In the data rows, the value 128 means zero.
Here is a table of points, one per row:
[146 130 181 171 142 183 138 140 113 140  36 115 144 164 188 188 115 100
 132 200  69 117  92 144 137 210 140  69  77 149  69 132]
[159 130  69 105 183 161 128 128 148 116 199 132  95 111 203 131 135 111
  79 129 110 191 108 118  87 110 124 112 236 162 110 180]
[ 74 110 133  86 141 139  92 127 193 181 149 164 138  93  85  83  56  60
 150  86  93  86 107 146 132 190 161  97 153 181 152 240]
[ 67 150 129 105 114 171 211 105 169 133 231 151  95 163 122 204 113 143
 157 121 113 166  59 120  83 144 142 170  96  76 117 125]
[173 127 156  87 189 163 117 123 118 143 104 170  48  96 157 129 222 175
 195  72 149 107 126 148 152  85 106  41 102 117 113 184]
[159 134  56 110 116 104 118 136 226 104 124 141 136  88  76 172 144 105
  76 118 116  29 112 180 129  97 150 103 126 116 178  91]
[131 160 163 120  81  96 173 209 157  99 126 166  61 104 136 155 100 123
  84  89  76 112 142  86 104 143 155 156  97 213 143 136]
[141  35 170 135 101 213  47 123 143 139 155 160 180 173 113 118 147 109
 121 114 152 143 107 134  83 154  57 177 154 123 125 166]
[179  90  98 142 148  81  84  99 145 105  51 192  60 184 176 138 134 114
 164  83  46 133 210 105 132  86 131 142 206 168 223 161]
[ 74  98 122 108 167 183 142  99  79 101 163 175  72 193 117 105 149 122
 161  63  65  75  56  71 174 118 136  84 127 129  99  58]
[156 120  80 164  83 120 134  31 120 106 180 152 152 162 159  91 128 141
 166 200 165  84  97  51 188 139 140  89 147 156  92  92]
[139 128 190 107 134 122 134 123 194 154 123  72 116 168 148  93 157 159
 145 185 221  67 149 158 143  68  79  80 102 191 101 164]
[ 37 178 122 166 123  67 130 227 125  94  91 134 179 230 150  73 146 144
 103 119 146 153 159  16 180 102 117 106 105  78 144 182]
[152 201 108 155 137 122  46  79 135  68 134 112 124  36 102 103 130 132
  99 162 121 210  70 130 105  74 109 135 176  83 126 155]
[197 128 116  70 207 155 141 158 155  44  62 122 181 104  70 103 201 100
 121 218 140 105 105 140 153 131 171 158 124 171 187 138]
[ 99 141 150 153 188  65 106 117 161 164  99 181 226 120  50 132 140 187
 133 184  61 137 198  60  75 121 118  64 171 110 107 131]
[136 142 183  99 110 153 186 136 188 213 128 136 181 141 204 188 134 185
  86  66 163 169 104 131 137 146 116 126  85 105 153 102]
[ 92 205  90 139  98 124 132  78 161 119 133 158  81 131 151  76 147 155
  26  68 147 167 148 200  91 160 130 159 191 159  90 150]
[ 89 212 165 113  61 118  79 106  85  81  96  73 109 117 169 124 129 232
 150 151  79  39 121  48  79  83  86 135  83  93 161 109]
[135 111  90 158  88 119 145 132 125 110 126 169 205 109 105 164 155 161
 164  81  77  97 145  92 104 111 122 112 115 225 114  41]
[200 142 144 135 104  79 155 139 128 226  76  32 103  97  97 170 196  70
 124 153  83 103 128 157  90 113  97 154 188  65 136 131]
[ 54 140  50  92 129 146 139 125 111 103 140 121 121 114 122 109 179 208
 100 183  55 167 151 192 168 191  76 143 154 155 142 106]
[113 153 160 151 170  32 122 119 137  77 130  97 139 197 145  87 153  92
 165  67  58 160  79 170 170  47 109  97  97  92 111 128]
[162 133 116  57  89 123 157 110 150  82 108 184 113 221  65 144 138 170
 201 147 161 185 146 156 119 152  94  26 119  94 102 109]
[209  88  84 130 117 131 191 126 157 153 107 107 127 255  94 135  60 168
 100 161  85 104 183 147 150  55 153 167  86 113 109 152]
[176 156 162 180 131 152 166  26 127  88 122 143 121 106 162 167 121 136
 120 153 112  67 143 175 102 126 157 195 142  93 101 215]
[134 150 158 164 151 165  87 180 109  99 116  90 125 138 193 136  34 157
 100 118 162  88 110 173 145 161 112 112 141  61 194 139]
[111 100 191  60 131 182 138 110 126  57 138 144 157  97 139 147 138  85
 115 104 115 116 139  92 183 192 198  84 121 129 121 103]
[ 81 144  61 160 125 160 163 131 106 116  93  65 158 126  73 187 129 131
 188  81 184 124 141 104 194 189  94  97 152 184 127 208]
[ 55 166 150 152 197 105 138 104 162 189  96 153  94  84 164 156 101  96
  72 186 156 159  90 138 134  62 121 206  95 187 133  64]
[131 131 113 124 163  90 101 114 136 149 104  89 151 157 139 177 146 174
 121  65 103 137 101 177 137 209 155 104 127 121  62  79]
[131  98 127 201 146  89 166 109 170 163 141  78 116 120 117 126 175  95
  92 139 114  82  58  98 187 175  76 171  98  92 154  98]
[ 74 110 202 188 211 199 135 127 191 183  87 104 106 104  84 131  88 121
 168  97 209 101 160 116 118 153 110 123 134 111 164  96]
[152 157 121 107  44 182 106 118 151 173 123 106 145 132 124 116 113  54
 109 152 123 156 107  59 110 149 135  80 141 167 102  80]
[142 104 136  96 135 153 159 131  69 112  82  96 106 106  99  79 117  30
  80  65 192 145 149  10 100 142 120 148 102 101 125 140]
[ 92  88  88 157 177  94 106 143  96 130 108 175  44  27 107  96 114 180
 110 166 127  78 143 151 109 122 150  92 124 130  53  83]
[110  89 144 119 151 101 177 124 100 106 101   0 130 151  86 113  97 163
  60 107 101 151 165 165  68  79 187  95 179 154  91 115]
[152  64 149 138 104  66  63  57 146  67 157  96 167  56 159  79 159 235
 103  91  40 137 141  81 153 150 128 112  69 117 177 102]
[  5  98 162 106  62  90 126  92 135 164 151 140 131 133 105 176  56  68
 124 159 147 166 136 170 159 112 142 155 157 116 119 121]
[194  64 139 175 115 140 150 139  52 132 132 182 193  86  79 246  44 157
 189 122 133 169 116 129 138 130  87  97 172 143 113 151]
[129  94 157 147  94 109 157 184 105  92 144 232 147 105 133 108 135 161
 106 143  64  44  76 161 111 142 160 139 206 130 144  99]
[153 155 118 115 173 231  68 242 156 212 173  57 133 128 167 126 145 154
 162  83 103 133 149 137 175  47 191 154 159 132 109 141]
[127 123 151 154 143 108 142 185 167  68 176  83  63 134 165 139 164 102
 157 214 128 163 201 126  57 173  91 131  94  91 106 107]
[143 179 126 142 137 119  95 125 140 108 138  62  52 142 136  59  96 112
 125 158 158  92 143 114 140 136  28 152 121 113 191 116]
[176 143 107 110 132 104 101 141  65 155 161 136 110 147 135 168 156  68
 120  74 186  75 112 142 157 169 164 127 139 135 105 167]
[138  78 141  66 164  88 149 147 120 161 140  76  80  72 177 129 119 150
 118 144 145 164  90 110 182  50 144 135 146  63 187 146]
[167 240 154 128 175 131 181  65  54 143 234 110 159 143 120  72  92 105
 110 164 157 193 134 181  82 169 167 108  82 144 196 149]
[132 174  52 112  83  76  65 132 176 117 141  69 182  87 187 134 102  86
 163 135 156 114 193 128 112 144 103 125 161  90 141  64]
[181 152 131 186  69 143 104 182 155 143  75 153  64  82  92  96 179 106
 121 105 112 216 184 145 174  98 172  97  93 128 157 102]
[ 88 128 174  74  84 141 116 136  60 147 194 130 200 141 116 183 107 109
 106 158 237 130 243 151 219 126  84 185 125 143  86 124]
[ 87  89 155 129 128 152 184 129  80  83 145 122 118 174  88 155 230  99
 132 109 175 129 125 164  34  93 137 198 128 201 150 133]
[ 69 121  67 105  63 152 202 136  72 120  81 124 162  79 222  83  91  68
 197 147 131 129  89 168  66  59  87 106  88 103 132 202]
[113  87 170 146 123 159  29 106  93 172 135 157 148 160 130 121  68 101
 112 122 182 136 119 182  87 116 178 124  74 103 130 106]
[120 153 105  75  98 118  65 141 132 134 132 182  89 103 102 163 133 122
  93 148 123 178 130  90 139  85 117 143 161 148 175 119]
[172 128 175 100 150 151 137 132 134 103 105 232 114 116  36 159  80 119
 127  76 145 137 130 113 177 137 155 251  19 156  58 145]
[174 110 119 173  80 124 146 212 168 103 153  91 163  85  75  54  79 111
 169  71 142 144  89 124 126 117 100 133 123 167 112 121]
[102  88  36 218  86 114 100 135  99 114 186 147 123 114 142 117 184 113
  75 156 136 149 120 132 158 121 191  86  87 118 177 166]
[120 118  44  61 177 138 134 144  58 181 120 143 160 147 115 140  97  84
 117 117 102  97 140 125  72 145  86 130  74  75  96  87]
[180 105 126 100 159  54 137 100  78 197 112 153 155 144 161  83 133 221
 187 162 192 144  36 111  92 207 212 201 153 150  84 133]
[ 98 111 143 155 100 129 138 107  70 141 118 150 129 177 145  43 150 140
 228 165 139 134 180 141 115 168 118 179 175  62 108  99]
There is one direction along which these points spread out most. How far along it is each point below, from 0 to 99? 50 is the average, and the first point above lies past it. One standard deviation of the points above along it is 16.
[159 130  69 105 183 161 128 128 148 116 199 132  95 111 203 131 135 111
  79 129 110 191 108 118  87 110 124 112 236 162 110 180] 40
[156 120  80 164  83 120 134  31 120 106 180 152 152 162 159  91 128 141
 166 200 165  84  97  51 188 139 140  89 147 156  92  92] 48
[113 153 160 151 170  32 122 119 137  77 130  97 139 197 145  87 153  92
 165  67  58 160  79 170 170  47 109  97  97  92 111 128] 29
[ 87  89 155 129 128 152 184 129  80  83 145 122 118 174  88 155 230  99
 132 109 175 129 125 164  34  93 137 198 128 201 150 133] 66
[142 104 136  96 135 153 159 131  69 112  82  96 106 106  99  79 117  30
  80  65 192 145 149  10 100 142 120 148 102 101 125 140] 62
[ 74  98 122 108 167 183 142  99  79 101 163 175  72 193 117 105 149 122
 161  63  65  75  56  71 174 118 136  84 127 129  99  58] 54
[139 128 190 107 134 122 134 123 194 154 123  72 116 168 148  93 157 159
 145 185 221  67 149 158 143  68  79  80 102 191 101 164] 51
[152 157 121 107  44 182 106 118 151 173 123 106 145 132 124 116 113  54
 109 152 123 156 107  59 110 149 135  80 141 167 102  80] 56
[131 160 163 120  81  96 173 209 157  99 126 166  61 104 136 155 100 123
  84  89  76 112 142  86 104 143 155 156  97 213 143 136] 47
[110  89 144 119 151 101 177 124 100 106 101   0 130 151  86 113  97 163
  60 107 101 151 165 165  68  79 187  95 179 154  91 115] 42
